Named moves come first, each a turn or a mirror and shown by rows before and after it. Which of them, in which order, take the first row of each pair that follows to the second? Write the first one first, as in the answered first pair.
move z813:
[22.9,9.0,21.4,-20.4,32.5,-8.8,-14.0,13.1,-6.8,-0.9,-0.8,-3.1,2.3,20.3,-2.7,-8.5,19.1,4.6,6.8,1.6,-28.4] |-> [25.9,4.6,24.0,-8.3,26.4,-13.9,-25.4,17.0,-11.9,5.5,3.0,13.7,-0.8,24.1,-20.9,2.3,-7.6,-2.0,-3.1,-5.0,-7.5]
[41.5,-28.5,6.0,23.2,10.7,9.2,-6.4,-33.0,0.4,44.8,4.0,42.8,5.3,7.5,-1.8,45.6,-17.3,3.3,-25.2,16.6,30.2] |-> [39.9,-15.5,0.3,-2.3,25.8,21.2,23.1,-49.8,8.7,23.9,-7.9,8.8,14.1,2.4,41.0,16.8,48.9,23.6,4.8,37.2,-14.9]
[-18.4,15.6,15.7,0.7,16.4,-22.3,-23.4,-1.2,23.0,-8.0,-30.8,-12.7,9.8,36.1,-10.0,43.4,-6.3,-3.2,-4.1,4.6,-12.1] |-> [-19.0,17.7,16.8,-5.8,16.4,-21.8,-20.2,-3.8,22.8,-10.8,-33.2,-16.9,12.8,35.0,-5.1,38.1,1.0,-1.0,-0.7,7.1,-19.6]
[2.0,24.0,-29.0,21.2,-3.4,3.6,54.3,2.4,-20.4,-3.6,12.3,-21.0,-10.6,-29.9,41.0,-29.7,-7.0,3.6,5.8,-10.7,-6.8] |-> [4.0,15.5,-25.9,36.5,-9.0,-4.1,34.7,11.6,-28.0,10.7,18.0,0.3,-13.9,-27.9,17.6,-16.5,-47.9,-9.8,-14.4,-22.0,20.1]
move z193:
[13.1,-9.2,-27.8,6.1,-8.7,-10.2,15.2,-20.0,-7.3,24.9,17.6,25.1,11.0,-12.9,-0.6,-21.6,-4.7,6.9,-15.5,7.8,3.4] |-> [8.2,-6.3,-3.1,-27.2,2.9,-28.1,-19.5,4.6,11.8,8.2,-6.8,29.8,12.0,12.3,-23.3,7.1,13.5,6.4,-1.3,7.9,-9.2]
[2.9,14.8,-11.0,-17.4,42.0,46.2,50.6,19.6,20.7,-24.7,-28.4,-50.5,-6.2,1.4,47.2,8.5,74.2,61.8,22.5,3.3,-13.3] |-> [4.6,12.3,-16.5,-6.1,39.0,51.8,60.7,10.3,15.1,-18.9,-16.1,-51.0,-8.6,-6.4,55.9,-1.8,69.1,63.1,16.4,3.2,-6.7]
[-2.6,9.8,6.9,-45.4,14.5,-6.3,-16.0,-18.8,18.9,-21.4,-17.7,-6.7,22.3,18.0,7.4,-3.7,63.1,11.8,45.2,22.2,-39.5] |-> [5.6,6.1,-23.8,5.5,-5.8,18.8,34.3,-54.6,-11.0,1.0,21.2,-15.5,16.8,-18.5,40.3,-44.3,34.4,13.4,18.8,21.5,-25.1]
[7.6,10.9,15.0,-25.6,28.6,7.7,26.2,3.0,21.5,11.0,24.8,-10.2,0.7,-29.3,22.2,-11.6,-8.3,-19.7,-6.4,24.5,-27.1] |-> [5.9,14.0,21.0,-36.7,32.2,1.9,12.5,11.1,25.8,5.4,16.6,-7.4,2.4,-21.9,18.0,-3.6,-1.7,-19.4,-0.3,25.1,-28.2]
move z736:
[22.6,-21.1,-37.9,22.5,-1.9,26.7,31.4,-82.7,-17.9,37.9,23.3,14.8,1.6,-9.8,39.8,-22.4,22.6,20.8,-8.2,36.0,14.5] |-> [25.5,-20.6,-23.4,24.2,7.8,40.7,15.0,-80.6,-8.4,33.1,11.6,14.7,7.3,1.6,37.7,2.1,35.8,37.9,-0.9,40.5,21.9]
[-47.5,39.0,18.5,24.4,14.4,-2.6,15.8,68.0,5.3,-21.1,-12.4,-23.3,-13.0,-3.5,-26.6,-11.5,3.3,-23.4,0.5,-50.4,-2.4] |-> [-45.6,36.6,22.7,17.9,22.2,2.7,9.7,70.7,14.9,-24.9,-21.6,-25.7,-9.6,6.9,-25.0,1.1,16.7,-15.9,6.4,-45.3,-4.9]
[34.1,-6.7,-25.3,-20.0,16.6,-9.6,40.0,7.9,10.1,13.5,-9.4,-10.4,-9.0,3.7,28.2,-4.2,27.7,-0.7,-2.2,14.8,-23.8] |-> [17.3,-2.2,-24.2,37.2,-9.5,9.5,35.8,-1.2,-16.6,20.3,16.0,-5.6,-6.8,-11.6,13.5,-2.1,-26.5,-5.0,-27.7,-6.4,17.9]
move z377:
[-14.8,10.9,0.9,0.3,-9.3,-2.2,-2.1,-6.0,-8.9,-15.0,2.0,-13.6,9.1,3.6,-2.0,-1.3,26.5,25.5,4.5,-0.6,6.6] |-> [-17.7,6.2,3.6,1.9,-17.9,-8.4,-11.6,-6.4,-12.7,-17.0,5.3,-3.5,11.4,1.9,-15.3,1.5,15.7,18.6,0.5,-3.3,10.6]
[0.5,4.5,-3.6,-5.0,-15.4,-32.7,5.8,8.9,2.1,-3.9,-9.4,-0.8,-4.7,-13.6,-16.9,-18.0,4.2,-8.4,6.1,21.2,-30.5] |-> [17.3,-6.6,4.0,0.4,-6.3,-18.6,-13.1,-9.1,13.8,9.0,-12.3,19.5,1.9,-0.7,-22.3,10.1,2.1,6.9,6.4,33.1,-12.5]
[-53.0,32.1,8.2,29.5,-34.9,-0.1,-27.7,11.8,-25.1,-37.7,2.3,-20.2,17.1,-7.5,-33.8,-37.3,-42.9,-19.1,-4.1,-24.9,9.5] |-> [1.6,6.3,12.0,36.9,13.5,56.6,-41.6,-26.2,18.0,-0.2,-26.9,6.9,27.1,25.7,-7.9,42.1,-2.1,39.9,3.4,6.8,41.3]
[46.7,29.6,9.6,24.0,9.8,-41.4,3.1,23.7,-8.6,-28.4,3.9,15.2,-22.8,2.5,7.3,-18.9,6.0,8.2,-12.8,1.6,-10.9] |-> [50.4,21.8,12.6,29.0,12.2,-36.3,-12.4,14.1,-3.0,-18.9,3.8,34.5,-16.0,6.0,-5.2,-4.1,-1.3,10.9,-15.6,7.6,-0.2]
Then:
(two moves a pair)
[2.8,-43.0,-18.3,-11.5,18.4,-43.8,0.3,10.4,-21.1,-6.2,-8.1,17.3,11.0,10.8,-36.5,-0.8,-27.5,13.9,13.2,26.2,-18.6] |-> [1.8,-39.5,-9.6,-2.7,23.3,-33.9,-13.1,7.6,-17.7,-5.5,-16.1,17.2,15.5,18.3,-41.2,21.1,-22.9,27.2,16.3,26.8,-9.2] => z736 z736
[52.9,-1.4,-19.0,-26.0,34.8,-13.5,12.7,27.4,33.4,27.3,-5.4,14.9,-20.7,17.0,13.7,16.0,5.9,-7.1,-7.3,-2.9,-11.0] |-> [30.5,11.1,-27.6,-21.1,6.6,-34.6,27.2,38.9,10.0,16.9,16.0,6.0,-25.0,-1.9,4.0,-24.6,-18.3,-31.5,-15.7,-17.2,-22.1] => z377 z193
[-26.1,11.2,5.5,18.2,9.6,-20.9,5.4,75.4,-13.9,9.1,-20.4,-37.0,-17.3,12.9,-11.6,26.3,-17.8,-17.5,-27.7,-39.3,25.3] |-> [-36.9,1.8,20.6,13.2,-10.4,-34.7,-43.0,38.5,-15.6,11.1,-7.5,5.8,1.0,15.6,-52.8,25.7,-27.9,-25.2,-26.5,-22.9,28.0] => z813 z377
[3.5,8.4,-3.4,-29.1,7.3,-37.7,31.6,2.2,32.2,1.0,14.7,-8.7,-33.3,-25.1,10.5,-16.0,-15.4,-23.7,-16.0,-22.0,-23.3] |-> [23.8,-11.9,5.7,-19.9,15.7,-23.5,-1.4,-15.1,42.7,25.2,7.9,29.8,-26.6,-8.1,-3.4,29.2,-24.3,-10.0,-25.3,-10.3,3.8] => z813 z377
[9.2,-5.3,-19.3,44.5,3.5,28.3,33.6,30.4,-22.8,7.5,-7.6,-26.6,-21.7,-6.5,14.0,45.6,-47.8,2.1,-24.8,-35.8,40.2] |-> [16.1,-9.5,-19.1,-45.8,18.3,-29.5,26.9,70.0,-0.3,-8.1,-32.3,-22.6,-31.1,8.3,9.1,30.9,-3.0,-20.8,2.3,-24.3,-21.6] => z193 z736
[-6.8,-7.1,9.9,14.6,15.9,28.1,-5.5,-13.8,16.2,3.4,-8.2,-2.7,12.8,14.9,9.7,29.7,17.4,24.0,1.8,5.8,2.5] |-> [-34.6,10.0,-1.4,18.6,-9.3,3.1,17.4,0.8,-7.7,-13.7,14.4,-25.6,5.2,-10.1,4.5,-23.5,-4.3,-4.6,-4.5,-12.0,-14.4] => z193 z377
[-14.2,1.9,10.7,32.0,-32.8,22.9,-25.6,-37.8,3.3,17.1,29.3,30.2,10.5,-11.8,-49.4,1.5,-35.8,18.5,-0.8,-32.2,31.8] |-> [1.7,-5.3,9.9,-65.7,-2.9,-25.3,-30.1,-8.6,35.6,2.0,-3.2,31.3,4.6,11.8,-42.1,-5.9,30.4,6.5,32.3,-10.6,-35.7] => z193 z736
[20.9,-12.8,6.0,27.9,2.7,35.9,6.4,-20.2,-2.4,19.4,-5.2,19.3,3.4,8.3,12.3,31.8,-0.6,22.0,-7.6,5.9,27.9] |-> [1.1,-5.9,-9.5,-29.8,-20.4,-31.9,22.0,3.9,-21.0,1.2,8.4,10.8,-9.9,-10.1,1.8,-34.7,-1.3,-25.8,-4.0,2.1,-26.2] => z736 z377
[8.0,-8.4,1.7,-4.6,9.5,23.7,-6.2,-44.0,16.2,-2.7,5.2,4.6,23.5,9.8,26.3,4.4,51.0,26.1,14.1,25.8,-9.5] |-> [6.1,-18.1,-15.1,3.9,-20.2,-4.6,-0.5,-53.3,-8.5,13.8,38.7,28.6,16.6,-13.3,9.5,-30.3,4.2,-6.9,-11.3,20.2,-3.8] => z736 z377
[-0.5,-22.5,9.2,-6.3,-6.7,-9.0,-13.2,-12.3,-2.7,19.8,39.1,7.8,9.9,-22.0,-2.5,11.8,-0.4,13.2,-9.1,12.8,-36.3] |-> [4.5,-25.9,8.4,1.4,-1.0,-7.4,-12.1,-1.2,-3.9,28.4,37.6,10.4,6.6,-20.9,-10.1,23.1,-20.4,8.7,-18.0,6.3,-23.2] => z377 z813
[-43.7,52.9,30.0,-19.6,-26.9,-18.5,-23.3,13.6,4.4,-37.7,-18.2,-24.9,30.2,-5.4,-18.4,-29.9,42.5,-7.9,18.4,7.9,-38.2] |-> [-39.1,53.6,32.3,49.7,-29.8,36.1,-19.1,-20.8,-2.9,-23.2,-9.4,-31.4,43.5,-12.0,-0.6,-8.2,30.0,24.9,7.2,6.7,5.0] => z193 z736
[28.1,-27.6,-3.0,-1.8,25.4,-9.1,27.6,18.3,9.3,26.1,5.8,17.6,-2.0,-6.9,15.6,17.2,-21.9,-2.7,-29.0,-4.3,29.2] |-> [28.5,-23.9,-1.2,-18.0,34.7,3.7,33.9,12.7,23.0,13.8,-9.8,3.0,6.9,-2.7,35.6,17.4,19.2,14.9,-9.2,6.7,9.1] => z736 z813
[0.6,-16.9,-7.9,-23.0,12.9,-13.5,17.1,51.4,15.9,6.4,-1.7,-10.1,-12.6,9.6,29.4,9.6,10.9,9.9,6.2,-18.7,-13.0] |-> [-11.1,-9.1,-13.5,3.9,0.6,-1.0,33.9,38.8,1.5,4.1,12.4,-25.2,-12.6,-7.0,38.7,-12.0,2.7,9.2,-0.3,-22.0,-6.3] => z736 z813
[7.8,-9.7,-8.0,7.1,28.0,-11.4,32.1,14.1,-1.7,19.3,-9.7,-16.6,-22.5,17.8,8.7,18.0,-4.8,-23.2,-4.6,-20.7,-3.7] |-> [-1.5,-11.9,9.1,12.8,24.9,-10.6,2.9,12.3,1.8,17.6,-14.3,-1.6,-14.3,29.0,-13.8,37.6,-12.5,-20.6,-2.7,-19.4,10.4] => z377 z736
[9.3,-8.1,-9.0,5.2,2.5,-4.8,-6.9,-3.9,10.4,20.4,5.0,12.5,-0.5,7.1,-4.9,7.7,-29.9,6.6,-23.2,-5.0,11.6] |-> [-3.6,2.5,-11.1,1.0,-5.9,-16.7,2.4,8.0,1.5,8.1,6.2,0.8,-4.3,-1.5,-0.1,-12.6,-36.6,-5.4,-20.5,-12.1,0.0] => z377 z377
[-8.1,3.7,-17.5,7.2,-3.6,12.1,38.3,52.1,-8.9,-3.6,16.2,-8.3,-8.4,-6.6,-7.4,6.7,-23.6,-6.4,-14.3,-42.0,18.7] |-> [-1.7,3.6,-17.5,19.5,5.6,40.6,39.7,34.3,0.0,1.5,10.1,-13.3,-3.8,-3.7,8.2,22.8,-8.2,16.3,-15.6,-32.2,26.1] => z736 z193
[30.9,-44.5,-32.3,3.2,0.5,0.5,30.5,-12.4,-13.8,46.4,3.4,25.7,-0.5,-28.0,11.1,0.8,-58.5,-6.9,-26.2,26.1,32.6] |-> [19.9,-43.1,-18.4,-45.4,-0.7,-45.8,-0.3,26.3,-3.5,28.5,-13.0,33.9,-7.1,-12.7,-21.1,5.7,-54.5,-29.0,-14.0,20.5,11.9] => z193 z736
[-24.9,15.2,24.0,32.5,-15.5,-1.4,13.5,-15.4,-28.6,-41.5,-22.0,-38.5,9.3,9.3,-1.1,-18.8,-6.7,17.9,14.6,-7.2,-4.5] |-> [-20.9,0.5,35.7,20.9,-18.3,-14.3,-26.6,-24.6,-23.7,-32.5,-20.9,0.4,20.9,21.1,-35.7,0.0,-15.5,10.7,13.0,3.0,1.1] => z736 z377
[15.7,4.5,-13.4,18.5,6.6,3.3,35.5,-10.1,8.1,4.7,4.9,-4.9,-7.0,-5.6,19.1,-8.6,-0.1,4.2,-3.4,-2.1,2.9] |-> [5.4,3.2,-11.5,5.5,-4.4,-26.3,25.9,10.3,2.8,-4.7,7.8,0.2,-12.3,-4.8,0.2,-19.1,-14.2,-16.2,-7.2,-8.9,-2.6] => z193 z736
[2.3,-51.2,-21.5,-40.6,-9.1,-29.0,-34.5,3.7,10.8,0.9,9.7,40.6,-10.1,22.0,3.5,9.4,3.7,-5.5,28.3,5.5,-29.9] |-> [19.7,-53.9,-45.5,-2.7,-9.0,3.8,9.2,-24.7,-2.4,19.2,27.7,27.2,-13.4,0.4,44.4,-9.2,1.0,8.2,18.4,9.9,-18.9] => z193 z377
[1.7,-17.8,14.9,-92.6,15.0,-46.3,-24.3,-5.1,11.9,-3.2,0.6,45.3,15.8,0.5,-26.0,22.4,1.2,-13.5,33.9,39.2,-2.5] |-> [12.9,-12.7,-34.3,-36.3,12.8,-5.6,72.2,-37.1,-13.1,12.9,34.5,-0.4,5.9,-44.5,54.7,-36.4,1.4,0.5,16.2,32.6,-6.5] => z377 z193
[-10.6,-9.7,5.0,47.1,-31.8,22.3,13.5,-46.2,-27.1,-3.1,0.8,-20.8,25.4,-24.2,15.1,-17.8,-2.8,-9.1,3.4,4.4,25.6] |-> [0.2,-10.9,11.2,16.9,-6.7,31.1,3.3,-47.6,-2.4,-9.1,-23.4,-24.6,31.0,-5.5,29.2,3.7,45.4,14.8,25.1,21.3,7.5] => z736 z193
[-21.0,39.6,36.6,-24.4,-11.4,-30.1,-4.5,-19.1,10.3,-51.5,22.9,9.4,7.1,-5.3,-29.6,6.9,6.7,-19.3,28.1,19.8,-35.7] |-> [-31.5,40.0,31.7,-2.9,-20.9,-25.2,4.9,-27.0,-2.6,-53.9,35.4,5.1,7.1,-19.5,-28.3,-8.6,-6.7,-21.0,20.9,18.2,-26.9] => z736 z813
[-18.7,6.4,10.0,-23.3,-36.7,-28.5,-20.7,-8.2,-5.9,-20.1,7.2,8.3,3.1,-5.0,-20.7,-26.7,-6.2,-27.0,11.5,10.8,-15.8] |-> [-23.6,9.3,14.5,18.3,-42.5,0.0,-25.5,-25.4,-14.9,-12.0,12.3,6.2,7.6,-9.6,-19.9,-13.2,-23.9,-13.4,0.6,6.3,15.4] => z736 z193
[4.5,-1.4,-26.4,12.8,-5.8,-15.4,57.3,36.4,-12.6,24.4,15.0,-12.3,-40.0,-2.8,18.7,-27.3,-24.3,-15.9,-35.6,-49.2,0.2] |-> [-12.5,5.1,-0.4,7.3,-6.6,-27.9,11.1,63.7,-5.5,11.4,-2.5,-3.3,-38.0,18.1,-24.5,5.9,-37.5,-19.0,-31.8,-59.1,14.8] => z193 z736
[11.3,20.9,-1.5,15.6,14.7,13.9,8.5,-11.6,5.8,-17.0,8.6,-17.9,10.8,-27.1,42.6,10.1,37.4,13.5,7.8,-9.8,-43.8] |-> [-13.1,21.5,5.6,8.4,-19.8,-17.2,-14.5,-18.4,-11.3,-26.2,29.9,2.3,17.9,-37.9,5.2,-16.1,10.1,-14.6,3.1,-11.2,-47.0] => z377 z813
[-1.1,-6.4,-0.5,14.0,6.6,13.0,-11.3,0.4,10.7,8.8,-11.4,11.8,-17.2,-1.3,-14.4,29.0,-16.2,-1.2,-10.6,-3.1,27.9] |-> [-4.4,3.1,-21.5,1.8,-2.4,5.3,28.7,-8.8,-2.6,1.2,3.5,-11.2,-20.1,-21.3,17.8,-24.2,8.6,-8.8,-1.8,1.3,-9.5] => z813 z736
[2.2,-15.1,2.0,-6.7,-5.6,26.3,3.0,-35.9,6.8,0.0,11.3,3.0,13.5,-7.9,19.1,-5.9,42.1,30.5,41.5,16.3,-32.4] |-> [-30.9,-2.4,20.9,22.0,-35.2,20.9,-25.8,-27.1,-12.9,-16.8,23.9,8.3,17.9,-11.1,-18.4,-5.9,-4.9,17.3,30.2,-1.2,-3.3] => z377 z736
